rotation ticks, each row followed by its count of ticks
The counts run from 0 to 513.
[ 222,  222,  419,  203, -565,   25, -462,  237,   25,  -65,  -74, -199,
  274,  232, -117,  209,  -59,  132,  224, -123,  -13,  -91,  -27,  150,
  249,   22,    7,  -22, -243,  -88, -216,  -90, -230, -159,  116,  795,
  173, -310] : 266
[  40,  190,  306,  205,   56,  617,   71,  305,  256,   77,  257, -123,
 -196, -148,   -3, -291,  355, -434,  301,  -47,  271, -496,   69,  271,
 -187, -191,  216,   65,  -13, -229,  -89,  -15,  -40, -104, -139,  -21,
  214, -111] : 220
[ 336, -201, -448,  -19, -189,  120,  404,  -97,  -67,  231,  -69,  157,
 -355,  -48,  391, -253,  -86,  114, -346, -129, -256, -373, -593,  -65,
  -58,   50,  152,   12, -322,  129,  -83,  303, -282,  132,  230,   37,
 -171, -211] : 296
[ 506, -317,  255, -268,   47,  -57,   92,   21,  -13, -383,  155, -491,
 -117,  380, -221,  418,  393,  150,   82, -118,  178,  -62,  307,  219,
 -250, -147, -301,    2,   80, -222,  -68, -269, -147, -335,  270,   83,
    6,  -66] : 183
[-143, -412, -191,   26,  182,   63,   88, -227,  405, -154,  269, -135,
   58,  -30,  173,  324,   80, -496,   28, -121,  148, -267,  -69, -387,
  -86,  175,    4, -491, -477,   31,  -96, -183,  -82,  141, -118,   79,
   -4, -468] : 200
[ -84, -165,  459,  409,  -35,  -87,  -30,  327,  353,  250,  267,  108,
 -159, -135, -256,   52,  -86,    3,  -82,  169,  -88,   60,  211, -110,
   56, -271,  378,  -85,   24, -265,   53,  668, -391,  150, -137, -385,
  233,  215] : 17
[  27,  355,   78, -360, -398,  -98, -166,  315,    9,  372,  -44,  100,
  380, -594, -119, -327,   -2, -172,  147, -443, -106,  134, -419,  149,
   92, -171, -162,  -44,   13,   39,   29, -190,  -45,  138,  -44,  237,
   93, -186] : 480
[-361,   73,  -16,   25,  244,  269,  113, -143,  276,  127,  141, -153,
  -76, -468,  278, -165, -364, -194,  140, -227, -151,   22, -348, -392,
  297,  -32, -158, -346,  -24, -204,  -82,  610, -356, -144,  247,  -87,
   -8,  107] : 459
[ -38,  133, -156, -409,  223, -134,  247,   31,  148, -361,   48,  123,
   61, -278,  -95, -260,  309,  -73, -242,   63,  -14, -297, -227, -105,
   37, -401,   66, -569, -661,  -78, -216,   42, -305,   -5,  119,   30,
    7, -351] : 421
[ 175, -311,  388,  282,   12,  477, -306,  351,  447,  160,  -52, -231,
  342,  -30,  -99, -173, -283,  327, -246,   -2,   17,  246, -221,  303,
 -166,   56,   12,  107,  342,   -7,  146,   20,  108, -150,  301, -118,
  397,  -74] : 3
[  51, -197,  416,  114,  -34,  272, -312,  138,  123,  558,   12, -260,
   28,  140,  147,  210,   -1,  -81,  231, -395,  -11,  301, -105,  591,
   -5,   25,  381,   23,  501,   91,  -16,   86, -200,  245,   72, -213,
  226,   66] : 353
[ 368, -119,  -88, -317, -219, -174, -218,  299,  125, -445,  157,  163,
  163,  140, -236,  187,  194, -409,  -88, -278, -233,  -35,  -99, -232,
 -177, -129, -146,   25,   92, -246, -198,  -71, -309, -209,  309,  418,
  225, -285] : 403
[  80,  117,  439,   27,  247,  411,  287,  100,  411,   42,  163, -267,
 -269,  -51,   10, -218,  328, -106,  121,  343,   10, -494,  261, -316,
 -258,  -47,  -87, -161, -155, -370,  -40,   36, -223, -152, -109,  -42,
  257,   63] : 324
[ 373,   38,  -18,  360, -592,  -92,   80,  393,  -65,  386,   91, -297,
 -422,  233,  -65,  138,  -16,  204,  137, -236,  364, -272,  219,  474,
   31,   10,  212,  143, -214, -134,    3,  296,  -19,  104, -223,  266,
  -53,  216] : 264
[ 333, -660, -191,  -56,   47,   75,  334,  -58,  310,  -19,  202, -158,
 -103, -179,  -36,   25,  139, -384, -151,  292,   38, -206,  107, -305,
 -167,  -84,  207, -430, -468, -106, -210,  -88,   67,   71, -129, -166,
  -15, -229] : 199
[-287,  203,  485,  214,  -21,  794, -429,  288,   82, -115,  -55,  107,
  211,  -39,   76,  -44, -340, -186,   24, -167,  357,  -81,   67,  313,
  203, -248, -112, -107, -225, -401, -168,  352,  -67,  103,   25,  235,
  -40, -339] : 0
[ 445,   93, -149,  -85, -479,   -2, -197,  242, -168,  544, -272, -153,
  -94,   45, -208,  214, -255,   64,  220, -223, -300,  208,  124,  479,
   74, -257,  130,  -12,  -72, -127,  -70,  243, -379,  413,  -75, -107,
   70,  129] : 43
[ 126,   46, -167, -104,   68,  594,  292,   39,  228,  236,  -63, -450,
 -379,  -94,  317, -292,  197,  -57,  377, -223, -125, -528, -143,  185,
 -287,  322,  -39,  178,  116,   68,   56,    1,  -95,  -40,  161,  147,
   78, -120] : 90
[ 130, -588,    5,  371, -144,  -63, -279,  281,  143,  233,  231,  -18,
  213,   25, -341,  355,   78,  -24,  193, -408,  176,   88,  275,  167,
   86,   72,  166,   -2,   29, -313,  286,  397, -141, -103,  -17,   36,
  -76,  252] : 490
[ 544, -336,   34, -395,   39, -237,  303, -134,  256, -364,   -9, -104,
  -79,  112, -120, -244,  114,  424, -278,  309,  -51,  122, -149,   62,
  -93, -183,  121, -224,  -35,   82,  -52, -183, -132, -170,  313, -269,
 -127,  -73] : 417
[ 287, -326,   13,   66,  105,  -27,  278,  -45,  292,  301,  -64, -223,
 -434,  246,   60,  205, -242,  652, -212, -142,  -22, -153,  439,  148,
 -204,  256, -157, -164,  -17,  -85,  197,  299, -349, -100,   93, -354,
   52,  -91] : 412
[-151,   18,   70, -338,  311,  213,  403, -220,   81, -109,  -34, -274,
 -241,  -36,  157, -183, -239,   21, -200, -250,  470,  342, -183,  209,
   26,  -65,  421, -363,   61,   -7, -157,  213, -157,  309,  -91, -455,
 -297,    2] : 334
[ -67, -401,  125,  -61,   44,  281,  347, -293,  412,  217,   56, -178,
 -387, -329, -194,   20, -470, -100,  -73,  302,  266,  -10, -208, -384,
  -62, -175, -285, -186, -243,   14, -182,  237,  -82,  100,   17, -191,
  -58,  -87] : 329
[ -13,  222,  558, -108, -558, -450,  -20,  279,  400,  107,    3, -136,
 -335,    5,  -60,  305, -350,  161,  -78,   59,  269,  320,    0,  -24,
  -56, -274, -286,  -40,   30,  118,  -35, -244, -116, -235,  -54,   84,
  384, -392] : 144
[ 273,  -93,  391,  121, -273, -102,   51,  196,  -36,   18,  -20,  265,
  -42,    1,  -78,  344,  285,  411,  248, -122,  100,  164,   57,  432,
   83, -291,  292,  429,  213, -122,   45,  312, -363, -182,  311,  170,
 -116,    0] : 268
[ 186,  230,  309,  -53, -252, -151,  -60,  -71,    7,   42,  148,  246,
  322,  328,   35,  236,   -4,  468,  -72,  -76,   17, -187, -137,  -75,
  322,  -90,    4,   58, -347,  -62, -133, -256, -494,  217,  114,  656,
 -158, -302] : 163
[ 152,  108,  166, -244,  162,  -94,  243,   -1,  513,  163,  321, -419,
   51, -316,  -90, -534,  113,   -4,   91,  -91,  148,  173, -224, -303,
  -11,   90, -323, -439,  326, -271,   -5, -328,   31, -293,   65, -238,
   38,  297] : 461
[ 586, -117,  355,  219, -410, -397,   87,  275,  122,   16,  388,  482,
  191,  221,  125, -313,   80,  142, -217,  -12,   94, -121, -174,  -88,
 -111, -144,  157, -267,  -55,   13, -230, -198, -114, -125,   18,  153,
 -188,   25] : 384
[ 216,   57,  180, -155, -380, -190, -302,  109,  -52,  188, -240, -201,
 -272, -168,  -66,   77, -291,  -27,   62,   27, -239,  511,   94,  102,
  291,  -85,  146, -411,  -40, -128,  -89,  586, -608,  241,  -74,  -14,
  137,  130] : 147
[  72,  460,   48,  331, -152, -114, -145,  178,    6, -183,  305,  254,
  363,  167,    7, -278,  133,    1,  -25, -140,   39, -317, -541, -162,
  241, -213,  102, -106, -264, -324, -310,   -7, -330, -206,  289,  377,
 -126,   71] : 33
[ 154,  -78, -146, -271,   99,  212,  230,  -68,  222,   96, -216,  -43,
 -494, -249,  248, -271, -267,  270, -492,  231, -435,    4, -157, -146,
 -293,  -29,    4, -119, -228, -122,  -87,  528, -377,  -25,  177,  -54,
  155, -219] : 192
[-210,   85,  730,  -81,  114,  272,   55,   82,  536,  -57,   45, -156,
 -194,  -15,  374,   14,  -46,   33,  -26,  204,  262,  344, -125,   74,
   50, -274,   40, -131,  272,   40, -163,   -7,  -99, -296,  144,  -35,
  321, -451] : 455
[ 137, -104,   -3,   20, -237,  136,  229,  209,  177,  235, -143, -142,
 -206, -168,  -25, -103, -289,   26,  179, -352,  682,  273, -278,  353,
   90,  -43,  199,   70,  215,   38,   -5,   47,   59,  207, -117, -341,
 -399,   99] : 127
[ 352, -534, -179, -196,  191,  378,  356, -305,  261,  444,   -5,  228,
  239,  145, -355,  232,   -1,   47,  -44,   53,   68,  -54,   15,  216,
    8, -316,   71,  303,  -44, -141,  -46,   26, -216,  656,   -9, -133,
 -322,  -10] : 431
[  34, -386,   49,  -11,  331,  253,   59, -113,  684,   79,  -63, -370,
  197, -182,  -76, -221, -416,  407, -353,  124,  -20,  449, -257, -107,
  -74,  265,   26,  -52,  154,   80,  151,   37,  -30,  -95,  222,   23,
  107,    9] : 107
[ 314, -476, -147,  -11,  -35,  381,  322, -203,  110,  497, -110,  126,
   69, -171, -353,   63, -354, -204,  -55,  292,  110,  -83, -286,   50,
  104, -456, -156, -117, -285,  -65, -213,  149,  -11,  447,   75, -168,
 -194, -162] : 432
[ 441,   45,  236,  278, -611,   89, -280,  312,  113,  206,   51, -414,
  -80,   84, -263,   88,  228,  187,  338,  -50,  139, -320,  106,  432,
  197,  -52,   65,  -80, -361, -108,  -97,   72,  -32,    6,  -60,  336,
  183,   63] : 265
[  54,   -5,   18,   12,   42, -330,  335,  258, -114, -318,  292,  341,
   14,   47,   29,  335,  191,  117, -203, -413,   23,  146,  130, -345,
 -292, -210,  312, -126,  129, -476,  116,   43, -365,  275, -151, -232,
 -200,  -96] : 508
[-185,  109,  122, -275, -143, -107,  110,  233,  524, -317,   64, -341,
 -201,  -25,   33, -205,  -45,   48,  -19, -386,  296,  116, -472,   13,
 -195,  266, -159,  317,  524,  200,  -62, -235,   35, -239,  245,  115,
  189,  -60] : 8
[ -26, -102, -136,  268, -157, -182,   92,  159,  534,  271,   47, -350,
  280, -149, -262,  284, -433,    9,  -80,   38,  287,  377, -145, -469,
   97,  202,  389,   17, -297, -151,  111, -141,  -80,  442, -258,  200,
   72,  -35] : 244
[ 335, -535, -108,  187,   -3, -504,  -23, -236,  350,   74,  237,   34,
 -142,  389,  257,  427,   39,  254, -246, -326,  -16, -120,  253, -176,
 -180,  412,  186, -181,  -64,  -82,   11,  128, -325, -145,   41,  212,
   -2,  -28] : 282
[ 192,   78,  474,  181,   63,  576,  -79,  307,  465,  124,  155, -102,
   81,  -36,    0, -299,  276, -336,  186,  198,   48, -346,   40,   30,
 -165, -165,  -86,   17,   72, -155, -140, -252,   60,  -71,   91,  197,
  373, -165] : 221
[  52, -114, -311,  203,   40, -175,   47,  255,   60,  166,  173,  239,
  545,  -47,  149,  127, -267,    2,  100, -724,  155,  249, -456,  -56,
  107,   46,  392,   72,  399, -267,  168,   35, -223,  -64,   39, -115,
 -278,  124] : 256
[ 272,  230, -249,   -4, -393,  252,  355,  363, -238,  193, -399,   59,
 -179, -274, -168,  -70,   31,  440,  359, -374,   -3, -174,   55,  496,
   54, -288,  -25,  -16, -348, -256,  130,  194, -141,   65, -206,   13,
 -249, -143] : 394
